In the rows, zero is written as 128.
Each named turn below is shown by a few rows before and after it. Which turns, in which order, take the first row of each later pair to the second? The first pair is answered.
turn futob:
[126, 126, 141, 138, 130, 114, 127, 127, 138, 123] => [128, 128, 142, 136, 113, 123, 136, 135, 130, 125]
[114, 135, 140, 119, 140, 167, 119,  93, 122, 141] => [126, 146, 113, 122, 148, 102,  95, 135, 146, 114]
[111, 128, 129, 137, 120, 126, 126, 122, 102, 110] => [109, 124, 135, 136, 134, 122, 121, 110, 108, 109]
[149, 133, 133, 129, 109, 127, 132, 132, 136, 144] => [149, 131, 138, 130, 127, 130, 128, 113, 144, 149]
turn laka:
[124, 113, 124, 131, 134, 106, 128, 159, 153, 113] => [122, 128, 103, 121, 138, 123, 114, 158, 154, 126]
[117, 127, 113, 121, 123, 133, 133, 140, 145, 120] => [122, 132, 109, 118, 128, 138, 123, 123, 145, 127]
[130, 143, 115, 131, 108, 124, 125, 126, 106, 113] => [132, 145, 115, 128, 109, 126, 124, 122, 109, 114]
turn bek:
[153, 140, 113, 132, 127, 110, 133, 141, 149, 139] => [139, 136, 110, 128, 128, 113, 140, 155, 152, 138]
[158, 153, 132, 138, 113, 131, 105, 105, 110, 132] => [102, 128,  98, 122, 126, 160, 130, 152, 125, 128]
[113,  95, 148, 140, 140, 146, 153, 134, 121, 119] => [154, 136, 140, 150, 137, 132, 105,  94, 115, 130]
turn kog:
[109, 134, 109, 117, 165, 133, 108, 131, 131,  89] => [121, 140, 100, 110, 166, 134, 112, 143, 150, 105]
[118, 138,  98, 128, 125, 145, 135, 126, 125, 122] => [120, 139, 102, 130, 124, 143, 128, 118, 122, 119]
[150, 140, 129, 137, 151, 100, 130, 141, 144, 135] => [120, 120, 136, 144, 141, 104, 145, 149, 117, 111]
[114, 104, 135, 126, 143, 133, 156, 142, 144, 130] => [117, 113, 143, 132, 154, 127, 127,  97, 128, 120]
Pairs:
Between the rows of a pair lie 2 to 3 turns.
[112, 148, 119, 129, 100, 157, 123, 115,  98, 130] => [119, 120, 149, 140, 146, 103, 117,  97, 120, 103]
futob laka
[153, 139, 106, 142, 120,  96, 114, 160, 143, 106] => [125, 102, 121, 124, 153, 133, 151, 157, 165, 127]
futob futob kog
[142, 127, 139, 133, 119, 116, 151, 147, 126, 127] => [146, 149, 111, 125, 117, 132, 132, 145, 130, 140]
laka bek bek
[135, 148, 109, 112, 143, 122, 140, 133, 174, 148] => [105, 133, 137, 142, 103, 115, 147, 119,  98,  98]
laka futob kog
[ 93, 129, 115, 127, 128, 129, 131, 136, 114, 111] => [116, 114, 146, 125, 128, 126, 163, 143, 133, 128]
laka kog bek
[146, 147, 115, 134, 128, 111,  94,  87, 112, 112] => [166, 159, 102, 122, 124, 112, 102, 112, 144, 139]
kog kog kog
[123, 123, 109, 137, 108, 125, 127, 153, 119, 112] => [136, 137, 119, 139, 110, 140, 108, 116, 107, 119]
kog futob
[144, 114, 153, 145, 135,  94, 147, 142, 123, 109] => [156, 127, 156, 144, 109, 115, 152, 135, 107, 126]
kog futob
[129, 140, 108, 115, 141, 169, 109, 110, 138, 146] => [174, 136, 145, 125, 128, 133, 132, 123, 154, 154]
laka kog bek
[159, 119, 156, 135, 111, 107, 155, 146, 145, 140] => [115, 112, 149, 148, 109, 125, 129, 112,  87, 103]
laka kog
[155, 120, 165, 138, 133, 127, 134, 103, 116, 138] => [130, 100, 143, 139, 137, 103, 150, 157, 134, 118]
futob bek bek
[106, 108, 127, 148, 101, 129, 133, 139,  85, 105] => [ 84, 107, 113, 134, 133, 153, 116, 121, 100, 109]
bek futob bek
[109, 112, 158, 125, 148, 152, 135,  78,  96, 120] => [ 94,  96, 148, 119, 129, 157, 174, 140, 112, 121]
kog kog
[127, 126, 112, 112, 147, 144, 129, 122, 148, 148] => [157, 129, 141, 129, 138, 116, 128, 102, 135, 139]
laka kog bek
[153, 136, 106, 115, 158, 120,  93, 121, 165, 134] => [100, 123,  83, 109, 145, 151, 115, 152, 142, 123]
kog laka
[115,  97, 160, 149, 154, 100, 156, 130, 126, 119] => [147, 156, 116, 148, 139,  95,  94, 109, 117, 128]
futob bek
[ 99, 135,  91, 126,  93, 145, 130, 164, 126, 121] => [ 80, 122, 107, 127, 113, 165, 127, 128, 111, 117]
kog bek laka
[124, 117, 135, 137, 119, 133, 120, 107, 102, 117] => [150, 128, 111, 126, 132, 116, 119, 142, 150, 137]
futob kog
[124, 128, 128, 117, 148, 136, 124, 120, 153, 144] => [131, 145, 116, 123, 112, 143, 126, 138, 133, 145]
futob laka futob
[111, 119, 120, 113,  95, 171, 160, 147, 133, 152] => [139, 122, 130, 112, 163, 128, 108,  84, 168, 146]
futob bek bek
[117, 105, 130, 114, 132, 122, 151, 157, 139, 125] => [141, 107, 150, 124, 125, 114, 153, 145, 131, 123]
bek bek bek
[133, 128, 158, 139, 136, 125, 139, 116, 130, 130] => [134, 149, 129, 131, 145, 136, 116, 124, 145, 141]
kog bek
[162, 153, 118, 131,  98, 114, 120, 144, 126, 133] => [148, 137, 135, 130,  96, 113, 148, 162, 125, 135]
bek bek
[128, 149,  90, 126, 109, 142,  93, 131, 123, 128] => [122,  99, 157, 130, 140, 149, 132,  95, 129, 127]
kog bek futob
[135, 135, 134, 120, 131, 127, 139, 157, 155, 133] => [138, 139, 127, 115, 145, 129, 127, 139, 163, 137]
futob laka futob
[ 97, 125, 109, 138, 142,  86,  96, 147, 123,  87] => [ 91, 117, 130, 128,  97, 174, 151, 148,  93, 135]
kog kog futob
[137, 107, 138, 123, 115, 156, 153, 161, 143, 140] => [124, 110, 125, 139, 129, 104, 118, 155, 129,  88]
kog futob laka
[102, 100, 140, 129, 127, 141, 151, 128, 116, 119] => [122, 144, 100, 128, 125, 129,  96, 108, 114, 123]
bek laka bek
[144, 122, 145, 126, 134, 144, 160, 133, 138, 146] => [133, 127, 109, 121, 138, 135, 148, 160, 148, 138]
bek futob bek
[137, 151, 110, 138, 101, 104, 106, 146, 107, 112] => [ 89, 113, 111, 130, 124, 127, 131, 157, 117, 102]
bek kog bek
[129, 101, 136, 129, 141, 140, 128, 120, 122, 130] => [144, 111, 127, 124, 120, 144, 137, 141, 127, 142]
kog futob futob
[131, 138, 101, 130, 120, 132, 112, 160, 117, 115] => [137, 118, 146, 129, 123, 163, 152, 130, 115, 142]
futob kog bek
[121,  95, 148, 134, 126, 132, 164, 135, 122, 126] => [112,  98, 121, 123, 138, 127, 152, 157, 141, 126]
futob laka
[152, 142, 101, 113, 144, 131, 136, 170, 175, 171] => [ 84,  80, 161, 143, 162, 136, 149, 108, 106, 108]
laka bek kog
[106, 134, 121, 128, 129, 110, 108, 136, 123, 113] => [141, 151, 129, 124, 115, 127, 114, 123, 127, 148]
futob bek kog
[144, 134, 146, 142, 135, 100, 121, 107, 146, 107] => [138, 126, 153, 133, 105, 141, 163, 131, 138, 135]
kog futob
[119, 115, 155, 142, 137, 116, 125, 132,  98, 102] => [138, 136, 156, 138, 127, 131, 113, 111,  90, 118]
laka bek futob
[129, 134, 116, 125, 130, 111, 132, 151, 111, 110] => [126, 139, 113, 116, 156, 133, 117, 120, 122, 123]
laka futob futob
[141, 141, 132, 145, 122, 101, 115, 123, 130, 112] => [129, 121, 141, 145, 122, 103, 141, 142, 133, 108]
bek bek
[146, 133, 141, 133, 131, 105, 102, 113, 109, 131] => [139, 129, 115, 120, 126, 115, 125, 167, 135, 146]
kog bek bek
[129, 130, 138, 142, 115, 116, 125, 118, 106, 112] => [151, 143, 131, 123, 119, 134, 136, 127, 140, 150]
futob kog futob
[125, 136, 122, 139, 120, 110, 110, 133, 107, 107] => [108, 120, 125, 132, 152, 118, 112, 119, 123, 108]
bek futob futob
[111,  97, 146, 112, 141, 144, 151, 117, 150, 134] => [145, 122, 150, 112, 140, 132, 131,  96, 152, 146]
kog kog bek
[107,  98, 150, 130, 168, 139, 156, 129, 151, 126] => [168, 145, 146, 150, 134,  83, 117, 126, 139, 116]
futob bek
[150, 146, 131, 119, 158, 126, 102,  92, 148, 131] => [100, 109, 150, 137, 130, 118, 143, 128, 106,  84]
kog kog laka
[148, 139, 136, 131, 125, 149, 141, 115, 123, 143] => [127, 124, 113, 124, 156, 127, 140, 142, 147, 128]
futob bek
[140, 122, 156, 137, 135, 112, 133, 110, 132, 124] => [125, 123, 146, 126, 132, 153, 148, 115, 128, 142]
futob laka futob
[112, 115, 144, 124, 152, 139, 141, 118, 122, 140] => [109, 125, 128, 118, 154, 143, 129, 118, 124, 141]
bek bek
[133, 110, 170, 123, 156, 129, 129, 106, 146, 150] => [130, 106, 178, 128, 151, 118, 131, 109, 133, 137]
laka kog
[119, 135, 116, 124, 105, 150, 135, 143, 117, 144] => [107, 116, 113, 120, 142, 126, 134, 151, 151, 133]
futob kog futob
[131, 142, 100, 113, 138, 131, 117, 141, 159, 139] => [148, 151, 111, 122, 103, 120, 126, 154, 136, 136]
laka futob
[123, 139, 159, 155,  90, 128, 143, 122, 108, 135] => [149, 150, 152, 144, 127, 111, 114,  96, 144, 155]
kog futob
[106,  97, 139, 133, 147, 100, 150, 158, 137,  99] => [ 99,  86, 156, 128, 160, 124, 152, 129, 136, 112]
futob futob
[100, 125, 117, 126, 133, 113, 117, 151, 124, 113] => [128, 131, 154, 136, 110, 127, 126, 112,  98, 125]
futob bek
[104, 118, 120, 120, 133, 126, 139, 150, 133, 114] => [129, 142, 113, 120, 106, 127, 131, 153, 129, 129]
bek laka laka
[108, 111, 125, 127, 139, 121, 124, 147, 123, 112] => [111, 127, 117, 127, 112, 139, 119, 143, 104, 125]
bek bek futob
[110, 113,  95, 115, 139, 144, 103, 117, 138, 140] => [104, 120,  91, 126, 120, 129,  99, 130, 114, 120]
futob kog
[136, 133, 136, 128, 113, 166, 139, 120, 125, 154] => [131, 107, 143, 140, 144, 109, 142, 141, 149, 115]
futob laka kog
[134, 114, 144, 132, 154, 103, 133, 129, 147, 114] => [144, 159, 106, 118, 124, 148, 112, 124, 129, 144]
futob laka laka
[153, 151, 120, 136, 103, 127, 138, 145, 133, 152] => [158, 133, 140, 145, 138,  93, 136, 130, 149, 134]
futob laka futob
[ 96, 113, 120, 128, 115, 119, 115, 120, 112, 104] => [109, 108, 126, 124, 103, 115, 140, 152, 127, 112]
bek kog kog
